One turn sends every row of this set to another row. A few are shown first. Where does it send the rows asked after them?
nema: [  3 -32 -18 -22   7   0  -3   5   5  -3 -18 -18  -1  19  21  15 -11 -14
 -15  10   1  12 -26  25  -1 -31   5  -6   1 -22   5  -9   5 -13 -18   1
  17  18  -4  10  30  -6  10 -22  34 -26  20]
mido: [-13  17 -19  -5  20   7 -27  20  -9  10  -8 -13   4   3 -10 -24  15  -1
   5   2  15  -3  33  -1  -2  -7 -13  -3 -34   1  20 -33 -12   4   2  20
  -5  -4  20  -9  23  -7  -9  -7 -10  28  25]
dap: [-21 -24  35  11   1  20  25  -8   3  -3  -2  28 -23  19  -8  10   0 -23
  10 -14  12  -6   9   7  17   5  -3   7   7 -13   1  -6  -4  -2  35   3
  24   4  11 -16  -6 -13 -46   4  14  -9   6]
nuzu: [ 20  11 -24  -6 -12 -24 -16   9  17  11 -22   0 -26 -27  -2   0  31 -35
   6 -26  14  -7  -7  -6 -17   5   2   2 -23   7 -11   6 -11  -3   0  27
  19   3  25 -23   9   6  -4 -15  19  13  15]
tuk: [  2 -11   5   3  -1   0  12   6  -5   3 -11  22 -17  23 -10  15 -36 -11
  18 -12  16 -20   4  -9  24  -9  -8   1 -14  13  46  -2   9   3 -13   3
 -24   3   3 -23  50   9  -1  -2  15 -39   6]
mor: [ 29   9  20  32  -1   7  -2 -14  33   3  -9   9  10   5   2  10  -5  23
 -14   8  11   5  19  15  10  -6   2 -35  -9  37  -2  -5 -14  26 -22 -21
  34  14  12 -19   1  13   1  12  21   0   5]
Muka: [ 25 -19  46  12  -4  -5   3 -21   5   5  -4 -27  11   5  12  29   8   7
 -21 -37   6  -7  17  40  27 -19  -5  -2 -13 -19  -6  12   6 -14 -14  24
  -8 -15   3  14   1  31 -21  -4   6  -8 -18]
Duna: [  4 -10   7  -1 -12 -27 -25  -2  10 -17 -14  -5  31 -19  -4  18 -28   6
 -17  15  21  10  26 -12  14 -21  10  27  -1 -23 -11  16  10   5 -26   5
  -5   7 -26   5  27 -21  -6  -2  -1  15   5]
dubut: [ 20   4  11  15   6  11   8 -16  -6  -4  18   0   3   7 -25  12 -21  10
 -47 -19 -44   8  -3  26  18  10 -13 -21   7   8  14  -6 -23  -6  -7  -5
  -6   5 -16 -27  16  -2  -7  25  22  19   0]
bemop: [-26   2   0 -18  -5  -5  -4   3   2  12 -47  34  -1  41   2  38  23  -4
 -18  -3  -2 -18  -4   4   6  -8  -5   7 -14 -29   3  -3  -4  -1   1   2
 -17   9  11 -13  35 -27 -37   3  22 -23  -2]
biti: [  5 -24  12  -5 -10  -8 -22  -3   6  25   5  -6  14  18   5 -10   3  -7
 -39  21  12  20 -10 -16   4  19   0 -15  -3   5 -19  -6  -3 -39  -4  23
   0   1  -7   0  11  -2 -25 -17  38 -28  -9]
kazor: [ 14 -10  -4  12   0  11 -11  -6  18  23  -4  25  49  12  -4   9  12   4
 -21 -27  11 -37  -3   2  37 -16  -1  -2  16  18  -4  16  15  -6 -25  25
 -29  26   1  -1   3   6 -27 -30   6 -19  -5]
kaga: [ -6 -24  29   5  -2   9 -12  11   1   8   4 -17   7  -3  -3 -34  39  -1
  17 -25  -6   6   0  14  28  -5  23   7 -16  11  21  25 -16  -8   6 -30
  -1  -6  30 -14  18   2  -9   3  29  16   2]
kep: [ 18   0  25 -13 -17 -10   2  23 -15   4  -1   3  20 -31  -9  12  10  15
 -10 -27  16 -25  -5  17  -7   0  13  10 -14  -7 -11  20   9 -19  18  -4
  -8  17 -27  23  -3  -2 -30  -4  -4  -7 -14]
dipup: [ -7  -2  -3  19   3  -6  -3   4   9  15   0  42  19  20  -3  17 -13  -6
  20 -14  -6  -4  11  -2   4  40 -15   0  -2  -7  11  -7   0   1  -1  10
 -70   7   4 -16   4   5   1   6   8   3  -3]
Gavi: [ 33  14 -20  26   2  20 -13  10   3  -9   3 -17 -12  20  -9  26 -12  -9
 -29   2 -23   3 -20  -7  39 -13  -4  -9 -21  19 -14   1  10 -16  10 -19
  11  15  29 -28  21 -17  -5  13  22  13   5]
lesot: [ -1  14   8  -6   5 -14  10  19  -4 -18 -17   1 -15 -14  20   7 -11  -9
 -16   1  -6   1 -22  -2  10  -7   3   9 -40 -11  11  21  19  11  21 -26
  32   1  -3  -9  21  -5  -7  -6 -15 -11  -4]
Satu: [ -2   1  -9  -4  10  -4  -6 -11  11   1 -21 -42  32   4  10   3  22  -9
  -5   3 -13  19  -2  25  35 -11  19   0 -12   6  30  13  14  16  11  -5
 -19  21  12  25  16 -10  26  16  25  -4  -5]
tapi: [ 37  17 -10 -20  22  11 -39  17  -3   1 -20   2  23  11 -22   3  31 -23
 -15  -5  -1 -13  -4  -2  -2  -4 -10   3  -5  -9 -16 -20   1 -23  -1  19
   7 -23  10 -44  10  17 -27  -3 -12  15   6]
Femig: [-11   2   3   5   1  19  -7  22   5   8  -3  -5  19  21 -13 -24  26 -40
  14 -27 -29  -3  -6  39 -12  -2  -9  12  -5   5 -27  -7  -4   5   5  34
 -25  -9  22   3   5 -21 -21  -1  10  -8   5]
nov: [ 40   3  -3  -1  -9  -8 -23 -19  13   1 -18   1   4  -7  11  14  10 -12
 -14 -51 -21   0  -6  -3 -33  12   4  -9  -8  -8 -10 -11   4 -34 -38  26
 -18  18  14 -19  19 -19   7  23   9   4   2]
zuf: [-12  12 -17  -5  18 -12 -33  29   1  10 -18  22   0  14   1   6  20  12
  -5  13  18 -36  15  15   1 -11   3  -3  -4 -25 -20  -3   7  15  -9  18
 -13   6  29 -19  37  34 -18  19   0   0  16]
Getep: [  6  -7   4  -3   2 -14  -9   1  -2   2  20 -23  13  23 -27  22 -19 -17
 -40 -12   5   2   7  -7   8   0 -30  21 -12 -17  -1   0  -8   1 -13  -8
   7  14 -15   3 -13 -14 -47 -10  17  25  13]
gemuk: [ 19 -21  15   1   4   8  11  -9   0  -1 -29 -14 -12  15 -13  10  -2  -4
  14   7  -1 -12   4  23  37   2  17   8 -19  -4   7   6   0 -20  -5 -18
  24   4  14  21  31  15  45 -18  19 -28  -9]
Bidu: [ 20   2  10  39 -19  21   1 -11  41  -9  -4 -12  15  14   6   0  10 -22
  15   1  -9  -3 -10   6  12 -36   8   3  -7  -1  -5   6   1   1 -16 -13
 -22   1  37 -22  -5 -28 -21  21  -6  -4   6]
Dinab: [ -1  23 -13  -2   7  -1 -23  -6  13  13 -28 -11  19  31  45   3  14  32
  -4  -3 -13 -20  24 -11  36   2   7   5 -31  12  -1 -12 -12   9 -32  -8
 -13   5  33  -3  23  -5  -6 -18   9 -14   7]
Gakot: [ -2  -2  19  -3   8   7 -21 -14  10   3  -6  -4   9 -19  -9  -1  16  -7
 -11 -22   6 -32   9 -28 -13  39 -29   1  -4  38 -28   2   8   4   2  -1
  24   2   3   4  30  18   9   7  16 -24  13]
gisa: [-16  -3  -6  10   0 -17   3  -3   3   7 -10  26  53   5  -1  -4 -54  -2
   2 -17  -7 -11   2  12  24   5  30  -5  -4   4 -22  -7   3  17 -13  -7
 -17  -3   7  -5  39  -2  26  14  -2  -1  -2]
mun: [  3   6  -9   3 -15 -24 -20  -8  19 -13 -14  22 -15 -26  -6  19 -30  41
  -3 -15  -1 -21  -9  26  -3 -10   6   1 -11  -7  -3 -13  28  20  -2  21
 -20  21  30  -7   4  -2   7  14 -15  -8  -6]
baga: [ 18 -39  29  19  -3   2 -19  -4  32 -11  -9  26  -9  14   3  22   8   1
  13 -48   1 -14   6   5  38 -24 -13   8 -11   3  -1  20   6 -13 -13  21
  -5  -7   1 -26   0  19 -16 -18  -8  19  29]
pud: [-35 -20  25  10   8  10 -18  -8   2  17  -8  27  23   4  -6  -6 -40  -3
   2 -22   2 -25   8 -13   5   9   6   8   2  23 -14  -2  -1  -8   6  -3
  17   4   9  -3 -32 -17  18  11  -1  26  -1]
mab: [ 20  17  13   3   2  13 -38 -23   7   6   6 -12   5  36 -13  24   2  21
 -12  -2 -29   1 -20  31  14  -8  12  16 -15 -30  -8  -2 -14   8 -13  47
 -10   8  -7  20  -5 -15  -1  16   2  11 -11]
zali: [-24  -8  17 -12  -7  11 -16 -11   1  15 -19  25  14 -51   0   7  -4 -12
   5 -23  -6 -14  10 -10  17  12  13  -4  -7 -19 -30  -4   5  -4  -1   9
 -29   8   7  13   4  10  35  18  16   0   4]
mivo: [ 15 -12 -13 -11  12 -10   5 -22  10  16 -33  -1  22  12  -8 -24  -3 -19
   2  -6 -20  13  -7  32  -2  20  -9  10  -2  -9   1 -30  -9  -4  10  16
   9   0  -6  -4  34  -9  19 -36   8 -31 -12]
gif: [  8 -22  16 -12 -13 -13 -18 -14  16   1 -32  -2 -33  20  10  17 -11  14
   3 -19 -10 -33   0  15  24 -13   4 -19  27   8   3   5 -14  20  -3   2
  14  -7 -16   1 -18  27  -2  30  10 -13  25]
tem: [ 21  -1   5 -26  -6  33 -41   0 -16  23 -33  18   5  18 -32   6  16   1
  -5 -20  -5  -2  13  14   4 -20 -13 -12  21   1  -3 -31 -25  13  -3  -3
  12 -12 -14  12 -11   0 -12  19  25   1  17]
Nipok: [  3 -52  28  -4   6  -3 -33  -9   2  14 -26  -3 -15  16  -2  -8   8   8
  -6 -35  26 -18  10  33 -11 -31 -14 -19  -1  -1 -17  17  -2  -4  10  -4
  15 -15  29 -16   6  22 -17  -7  22   0   0]
Rora: [ 19   1  -5  29   8  10 -10   1 -12   6   0  -4  14  10   3  15 -26   6
 -39 -17 -12  -4  23 -15  25  -1 -14  12   5  -9  -4 -24   2 -25 -19  26
  -7  21  16  -9  13 -28 -19  28  17  34 -31]
davel: [-16  16  -1   5   5  16 -39 -11  -5  -6   2   4   0  16  -1   3  -8  11
  29  -5 -12  -7  13   2  -6  -7  -8  38  10  27   5   8  -7  35 -16  19
  30 -17  -1  13   6  -9   9  20  -2   4  -7]
lev: [ 31   8  18 -16 -14 -23 -22 -15  15  13   6   2 -22   2 -26 -23 -27   9
   4 -30 -13  32 -12  17   5  26   2  -3 -21   5   5 -19   5  -2   5  22
  16  17  12 -13  22  -1  -9  17  16 -30  -8]

tapi goes to gemuk
Gakot goes to Dinab
dipup goes to nuzu
Now these:
Muka goes to pud
bemop goes to lev
mab goes to dap
baga goes to zali
kaga goes to Duna

One turn sends every row of this set to another row. A few are shown first. Where does it send the rows asked after them?
vaba: [ -2  23   1 -31  28 -20 -18 -36  36  -2 -25  -9 -28  -8 -19  10  -9 -31]
Nusig: [-14  36 -10 -35  24  -9 -14 -21   2  -5 -35 -13 -12  -7 -29  23 -14 -15]
Lir: [ 11  22   3   3  -7  -1 -13 -24   6   5  -7  28 -16  -8   6 -20   3 -23]
mus: [ -4  -1 -15  -8  35   9  18   1 -24   3  25   7   8 -14  26  -7 -24 -37]
faf: [ -7  16  -3  -3   5  11  19  -9 -16  10  17  28  -4  -6   1  -7  23 -49]
Pakev: [  7   7 -29 -16  55  -7  17 -22  -8   2  27 -39  12 -15  10  13  -2 -57]
dab: [-12   4 -14   0  25   0  19 -11 -29   7  35   6  16   0  15   5 -24 -21]
Soro: [ 14  33 -15 -33  25 -13 -11 -30  11   6 -19 -18 -16 -17 -36  -6   1   2]
Lor: [ 14  31 -12 -15  39 -26 -15 -33 -31  14  -2 -37  -2  -6  -1  26 -20 -24]
dute: [ 10  22 -33 -16  51 -19 -34 -26   4  -1  -3 -37  -2 -11   8   6 -24 -19]
miz: [ -2  10 -10   2  14  -9 -14 -18  -9   2   8  10   3  -1  15  -7 -41   4]
teda: [  2  29 -16 -20  16 -13 -22 -33  31 -11 -35 -11 -12 -22 -18  -3   4 -34]
gof: [  8  12  -5 -30  41 -25  33  -7  19 -24  -9 -16   2 -20 -25  -5  17 -49]
Sur: [-13  10   1   1  -5   1  29 -20 -16   6  17  24  10  -9  -4   0   5 -42]
zasi: [ 13   5 -24 -13  61 -12  25 -15  -3  -8  21 -37   7   6  -5  19   7 -51]
nufir: [ 12  11 -13   1  25   0 -19 -10  -3   3  10  10 -12   0  26 -18 -29  -2]
Lun: [ 29   8  -9 -19  55 -37  27 -14   0 -11  11 -40  10 -17  -1  -3   1 -46]
Vasuk: [ -4   2 -17  -4  35  11  15   2 -23   7  36  10   1   1  21  -6  -9 -28]
diser: [ -1  14   9 -27  26 -13  29 -38  29   0  -2 -11 -15 -14 -17  15  14 -68]
Pid: [  7  18   2  -5 -10  -2 -12 -28  -2  10  -7  35 -14  -5  -6   0  -6 -20]
mulez: [ 26  22 -24 -24  51 -18  -3 -28 -14  16  14 -42  -5 -12 -12   0 -12   1]
Zogor: [ 23  10   5 -13  29 -11  40 -35  -8   4  16 -42   3 -17   9  21 -13 -51]
Mafig: [ 19   9  -9  -2  14  -4 -17 -21 -10  11  13  15 -10   2  19  -1 -37  -3]
Kepi: [ 19  28 -11 -11  24 -25 -18 -34  28 -14 -32 -14 -15   0 -25   4   9 -29]
dav: [  7  17  -8 -14  28  -9  28 -25  16 -13  -6 -14  -2  -3 -28  13  34 -61]
Reso: [ -4  13   8 -32  15   5  41 -24  26 -18 -16 -15  -8 -19 -20  14  -6 -43]
Zavaf: [  8  21  -3 -34  17   1  36 -28  16   1  -3 -12 -10 -25 -41  -5  22 -30]
ledi: [  4  -2 -11  -7  29   9  19  -7 -21  10  37  14   2   1  18   9 -25 -24]
Zuza: [ 14  11  -9   1  24  -8 -21 -15 -14   5   0   8  -5 -15  29 -18 -40 -15]
poz: [  4  23   3  -1  -5  -6 -18 -21  -8   6 -20  28  -9 -22   2 -17  -6 -32]
bopi: [ -6   7  -2 -11   2  13  24 -14 -12  10  18  34  -2  -4  -5   9   5 -43]
kepam: [ -2  19   5   4 -16  -8  -4 -30   5   1  -9  27  -1  -9  -3 -10 -10 -16]
kodum: [ 26  15 -26 -11  57 -26 -16 -23   7 -11   0 -39  -6   8   0  10 -18 -15]
feg: [ 27  24 -14 -18  53 -50 -16 -17  -9  -3  -9 -36   1 -13 -10  -2  -3 -25]
mato: [ 22  12 -14 -26  43  -5  44 -25  -8  12  31 -36   1 -20 -15   1   8 -30]
lum: [ -1  17 -10 -20  21  -1  28 -28  19  -8  -3 -14   4 -27 -16   7  26 -72]
fub: [  3  19 -17 -27  61 -28 -26 -27   2  11   4 -31 -16   2   3  20 -26 -24]
dizi: [  7  29 -11 -30  37 -38  -8  -9  10 -15 -30 -14  -3 -15 -32  -3  14 -30]
zura: [-15  13  -1 -10   8  11  20  -5 -18   3   4  30   2 -20   1  -6   9 -56]
Fara: [  2   8  -7 -23  57 -18  21 -30  -6  15  29 -34  -5  -6   6  25  -2 -61]

mulez goes to Soro
dab goes to miz
mus goes to Zuza
Now these:
ledi goes to Mafig
Fara goes to fub
Lor goes to Nusig
gof goes to Lun
zasi goes to kodum
lum goes to Pakev
nufir goes to Lir

